One vector is turned by the same rotation once a step. Each row is the vector after some number of steps, and that number follows the row.
The counts run from 0 to 438.
[-15  21 -21  11 -54  28 -11  15 -12   7   4  16 -30   4 -21 -50   5 -28
  26   9  -7  -3 -21 -12   2  -2 -24  -6   0  -2 -20  26  23   3   8 -22
  -6 -15  29 -30   6  10 -10  19 -19  14  10   7 -12 -16  31   6  -8   6
 -49  -5  26  36 -41]
243
[-13   4 -22   6 -53   6 -21  27  -1   0 -28  20  10   5   9   0 -21 -32
  29 -25 -14   4 -28 -11  34 -22 -21  -7 -14   3 -17 -24  10  25  -5   8
 -10 -12  29   4  26 -28   1   5  -1   1  62 -10 -33 -33  16  41   1  17
   7 -12   4   4 -41]
160
[-17  -5 -23 -41 -32  19 -16   1 -15 -14 -19   6 -53   4   3   5 -18 -23
 -12  13   2  16 -22 -25  21 -32  11 -10  11  -4   2  -8   7  43 -23  -8
 -25  -7  22  -6  13  -4  21  -5 -14  37  61   5  -7  20  -6  15  -5  15
 -35 -11 -11   2 -26]
402
[-22  10 -15   2 -29  24   4  15  20  -9   0  10   7 -18   2  10 -14 -29
 -19 -19  15   9 -36  -9   4  -9  -2  -9  17  33 -11  17  35  23   7  -5
 -13 -12 -22 -31  38 -12  17 -40  -9  42  51 -36 -29  13  -1  29 -19 -22
  -7 -32   2   3 -11]
198
[ 27  16 -18  26 -14  25  33   9 -26 -18  -9 -58  -7 -39 -22   9   3 -16
   3  14 -11  -8  -8 -13  27 -22 -24   4  16 -18  -4  17  37  12  21 -20
  -6 -34  -9 -17  43  10  10  22  -8  15  16 -26 -10   8  -8  13 -16  -8
 -16 -16  39   0 -14]
84
[  2  -5  -2 -22 -15  35 -26  -9   3 -18 -32  -1  -2 -23  11  26 -15  -7
  -1  16   7  -6  -8  -8  16 -14 -26   0   6  22   5 -16  18  23 -12  -2
 -28  -1  22   8  50 -22  32 -19 -31  13  53  -8 -36  35 -18  43  26 -18
 -22  -4  -4   0 -37]
339
[ 17  25 -15 -15 -24  38 -28  21   5 -23 -32  33  -7  -3  17 -15 -31  19
   7 -16  11  21 -30   1  13   1  -3 -12  -9  26  17  15  -1  23 -19   3
 -17   1  28 -30  30  24  -1 -19 -24 -13  45 -33 -31  37   7   5  -8   1
 -12  -3  -9  24 -36]
218
[ -6   1  -4  30 -22  24   5  -4  13   6  29  -3   7 -17 -41 -24   7  -9
  10 -16 -20  -2  12  -6  16   0 -42 -25  12 -20  19  41   4   9  -1 -29
 -10 -21 -19 -26  15   5   9   1   5  37  44 -34  -3 -26 -21  20   0 -20
 -51 -18  35  16  -3]
252
[ 21  21 -35   8 -47  39   1  32 -13 -14   7 -21 -27 -30 -14  -9 -11 -37
   9 -16   6   9 -16 -15  -1  -2   1 -42   4 -18 -23  23  26  26 -35 -22
  -1 -24  10 -10   9  37 -10  -5 -13   7  39 -28   6  10 -16   0 -34  34
  -6   7   5  -5   2]
426
[  9  12  -4  14  31  26  -8  -6  13 -19   1 -25  -3 -15 -15  21 -19 -15
  10 -16 -13  22  -7  -7  37  -5   4   1  -2 -17  32  21 -15  13 -32 -45
   6 -20 -12 -57  33  20   8   6 -19  11  58 -25  -2   7 -18 -22 -28  -9
 -35  -9  17  -7   1]
372
[ 27 -10  -1  10 -19  28 -12  -1 -30 -38 -13 -14  14 -18 -33 -30 -30   6
  47  25  -1  -8  10  -5   4   6 -40 -11  -1 -15  -8 -24  44   1   3 -39
   4 -21   2 -12  28  -8   4  20   2 -10  26 -12  33  10 -21  29  -1 -19
 -12  14  44  24   0]
69
[ -5 -29  15 -23  -7  23 -13 -20   8 -22  -9 -37  -9 -28  -2  21   5  -5
 -22  10  -2   1  -6 -15  38   5 -42  12   1   2  13   8   5  30  -3   9
 -26 -15   6 -36  21   0  37  -1 -15   5  51   7  -2  11 -42  38  11 -32
 -26 -25  15  13 -17]
115
[-12   7 -13  29 -35  16  10   4  -6  -8   4 -10 -16 -10 -47 -21   4 -47
  32 -30 -23  -3  -2  -8   8  -9  -5 -21  -3 -25  -2  27  -2  13 -11 -65
 -16 -28  -7  -8   5   2  -3 -11   6  37  25 -22  26 -17  -4   8 -13   1
 -43  -5  27  -4   8]
27
[-26   6   9 -26 -13  -3  -5 -13   3 -39 -10  13 -17  19 -17 -31  -2   6
  10   3   0  24 -18 -12  19   9 -20  24  -1  29  31  12 -10   6   4 -50
 -16  -5  -4 -52  18  -4   7 -14  -7  16  41 -11   3  16   6   4  -2 -37
 -54 -17  25  39 -28]
235
[  0 -23   1  27 -19  27 -12  14  -2 -22 -29   5   9  10 -10  13 -16 -31
  51 -30 -22  15   5 -16  35  -8 -33  -5 -23 -18   6 -26  11  34 -13 -13
 -13  -2  -6 -41  16 -32   6  17   9 -23  49  -3  16 -23 -26  23   2 -19
  -4 -28  29   7   9]
153
[ -4   6  -9 -11 -37  22  19  16  -6 -30 -21 -38  -7   1  -5  21  20 -43
   8 -26  10  16 -22 -14  34   1 -28  32 -21  19 -21  19  15   7  -9 -17
 -41 -35   0 -34  35  -4   0 -35 -12  -2  20 -22 -14  -4  -5   5  -6 -26
   5 -31  10  21  -7]
320
[-23  -9  -2  30  -6  31 -49 -32   2  20   7   6   7 -20 -20 -23 -22 -12
  37  14  -1 -28 -20   6  -1   3 -22 -17 -16 -36  -1 -25  10  -5   3 -40
  -7 -27   5 -33  30  -1  -6   1 -17  10  24  10  -7 -35   4  29 -10   7
 -34  -2  30  31 -29]
128
[ -5  -8  -3  32 -25  41 -10  -3   0   0   3   8  -3 -29 -30 -22   7  -9
  24 -13 -29  -6  19   3  17 -10 -39 -30  20 -10  14  22  21  32   0 -19
 -17  -3  -8 -10   8  -2  28  11   1  22  34 -30  13 -28 -25  26  11 -27
 -63 -13  29   4   1]
253
[  4  -5 -23  27 -25  14 -22  17 -11  -2  -6  -4   1  24 -36 -17  -8 -41
  39 -29 -20  15  -8 -13  25  19 -28  -5 -24 -28   2  10 -40  -2 -21 -37
   8 -32  34 -33   7   4 -25  25  -9   8  54   2  -9   2   2   4   1  19
 -26  19  21  14 -18]
389
[ 20  30 -19  23  -8   2  39  17 -15  -4  -1 -52  -6 -26 -13   9  -4 -16
  -6  16   1  -3 -20 -16  26 -19 -23   9  16   4  -6  18  39  10  28 -26
   3 -25 -14  -8  53  -2  17   1   0  25  23 -21 -34  11   2  15 -10  -6
 -10 -28  41  12 -29]
83
[-14 -15 -15  45 -40  35 -19   1   0  -3  13  21  19 -18 -34 -28 -21 -25
  30 -16  -5 -19  -7   8  -9  10 -36 -24  -4 -15  -8   8  27  -9   4 -29
 -11 -36 -13 -19  22 -12 -11 -19 -16  37  44 -20  10  -2  -5  27 -14  -8
  -9  22  19  -1  14]
190
[ -8   1 -21  10 -13  29 -15   3  -5 -16  20 -17   8   8 -37 -20 -35  -4
  -5  -3  29  -6 -19 -11   2   0 -11 -14  -1 -19 -12  15  18 -21 -14 -50
  -7 -53  -4 -43  30   3 -18 -27 -26  45  51 -27  -8  12  -3  -6 -22   1
   8  29   5  17   5]
188
[-11  25 -27 -17 -35   2   5  15 -17   6   7  22 -40  24  -6 -19 -12 -23
   1  -2  26  16 -15 -28   8 -23 -11 -11   6   6   1  22  13   8 -13 -36
  -6   6   4 -17  14   0  -3 -20  -9  41  59  -7 -35 -13  22  -2  -3  18
 -39 -20  -3  33 -37]
19
[ -1   8 -12  -3 -49   7  -4   9 -10 -16 -43 -12 -20 -22   1 -13 -14 -24
  12  21   0  -5 -36 -10  -1 -11  -8  -3  -3  18 -22 -29  34  37  13 -19
 -17  -6  11  18  24 -12  26 -12  -1   3  23  -3  -6  30  -2  51  -4   8
 -19 -23  26  20 -41]
60
[  2  13 -39   6 -38  39   0  16 -27   9  -1  -3 -43 -14 -15 -12 -21 -10
   7   8 -20  -1 -11  -7  13 -52  10 -32  24 -35   9   7  24  32  -3 -15
 -14 -18  15   7  13   5   6  18  -8  35  42 -24  -2 -15   0  11 -17  35
 -29  -9   9  -5 -13]
23
[ 10   9  -7 -13 -17  21  -5  28 -18 -29 -14 -62   8   4 -23  17 -10 -25
   7  -1  -5   6 -18 -19  36  -2  -8  20  -1   2 -35  -5  11  -3 -19  -6
 -14 -65  48 -15  34  -1 -10  18 -14 -14  19 -31 -12  -3 -15   4   0  -6
  11  19  19  11 -23]
325
[ -7  23 -16   2 -33   8 -24  -9 -21 -24 -21  -7 -13 -14 -13 -40 -18  -6
  26  12   5 -15 -39   6 -12   4  -3  -7 -20 -12 -12 -13  18  -5  16 -58
 -16 -40  11 -15  27  21 -13 -16  -7   0   1  -9   9  11  19  20 -33  19
 -12  10  31  39 -22]
65
[-20  -7  -2 -16 -28  10 -12   5  -1 -19   0  32 -10  16 -15 -29 -32  19
   0   9  -3   8  -9 -11  30 -30 -25 -18  24   3  20  -4  27  23   6   4
  -8  -1  -7 -36  21 -23  17   0  16  29  75 -14  -7 -23  -1  26   6 -10
 -21 -29  10  32 -17]
14
[  0   3 -11  16   4  35  -7 -12  11 -25  -9 -17  -2 -23 -13  13  -5 -23
  34 -33 -25  15 -11  -1  29   2 -12   4 -18 -14  30  32 -27   9 -32 -38
  -8 -21 -13 -63  31  30  -6   1 -21   3  42 -16   2  -7 -13 -16 -32 -15
 -29  -9  13  -7  11]
373
[ 18  25 -32  34 -19  15  -6   7 -32   6 -12  -8   2 -13 -15   0 -27 -16
  33  11   1 -12   3  -6  11 -38 -22  -8   6 -22  -8 -23  43   1   6 -43
  -1 -19   1  24  52 -24   7  -5   1  23  32 -22 -23 -22  16  20   0  22
 -14  -3  27  14 -34]
307
[ 27  24 -15  -8  -8   4  13  15 -14 -21 -17 -36 -11 -14 -15  -4 -23  -3
  -1  11  -6  21 -16 -23  26   7  -3  -3   6   2  10  22 -19   9  -7 -36
  21  -9  37 -15  24  28   3  19 -15  15  60 -18 -15  65  -2   3 -12  12
 -34  17  23   1 -40]
225
[ -3   5 -24  11 -52  36   2  17 -13 -14 -41 -20  -4 -15   0  11   9 -40
  27 -14 -16 -13 -39   8  24 -20 -12  18 -16   4 -26 -10  36  24  21  14
 -45 -35  13  -8  35 -18  11  -8 -12  -7  -4 -15 -21 -15   6  30  -3 -12
   9 -20  17   5 -15]
322
[  9  -2 -18 -17 -42  35  -8  -9  -3 -21 -18 -25 -26 -47  11  10  11 -33
   8   0   7 -10 -31  -4   4  16 -30  12 -18   7 -16  22   1   9 -18  -3
 -32 -22  23 -19  31  37  -1 -15 -51   4  29  16 -18  36  -3  24 -12  -6
 -15   3  -8  -5 -29]
342
[  7   2 -12 -16  -6  38 -33  15 -17 -28 -42  18  -4  26  16  26 -37  -7
  29 -20  -3  24  -6 -12  37 -31  -3  -2 -21  -5  22 -35   3  32 -39  -4
 -22  -8  11 -31  37 -18   7 -10  -3 -20  54 -17  -5 -21 -10  -1   0  -2
   3 -17  -7  14 -11]
155
[  4 -25 -15  19 -30   1   0  -6  -7 -12  -2 -33   9 -19 -24  -3 -15 -22
   8 -17 -34   0 -17  -1  35  -8 -38  -9  -6 -39  -3  -4 -19  10   0 -21
  -3 -44   0   0  23 -10   1   1   6  45  76  -9   3   7 -23  48 -17  13
  10   7  22 -15   0]
168
[-21   7  -9 -15 -26  11   5  23  11  -2  -3 -27 -19  -7  -9  11   2 -24
 -30  -2   1  11 -31 -20  42 -22  15 -14  24   5  -9  16  21  49  10   5
 -27 -25  10 -20  17  -8  31   0  13  14  28 -37 -18 -30 -19  21   4   0
 -35 -47  30  22 -26]
261
[-11   3 -18  -5  12  40 -43 -31 -14 -19 -26 -19 -17 -20 -17   9 -30 -14
  23  26   2 -13 -25  -3  -2  -2  22  13 -12 -14   6 -28  11  -4  -7 -48
 -18 -28  16 -25  34  12   5   2 -42  12  13   7   5  35   8   4 -11   1
 -41  23  15   1 -29]
349
[ 25  17 -15   8 -23   9   7   7 -19 -20 -10 -29 -24 -25 -20 -17  -9 -16
  16   0 -12  19 -18 -17  17  16 -17  -2 -12  -4   7  35 -27  -1  -5 -47
   6 -19  26 -21  17  41  -7  15 -20  10  38  -9 -11  69  -5   5 -24  15
 -32  12  26  -1 -25]
226
[  5  16  -7 -20 -16  20  -8  23  -7 -19 -19 -52  12   6  -9  19 -17 -12
 -10   8  -6  10 -34 -17  45 -20   8  15   6   7 -29 -12  28   7   2   8
 -25 -61  39  -3  43 -20   8  13 -11  -7  24 -42 -19  -9  -3  14   4  -5
  10   6  19  11 -32]
324
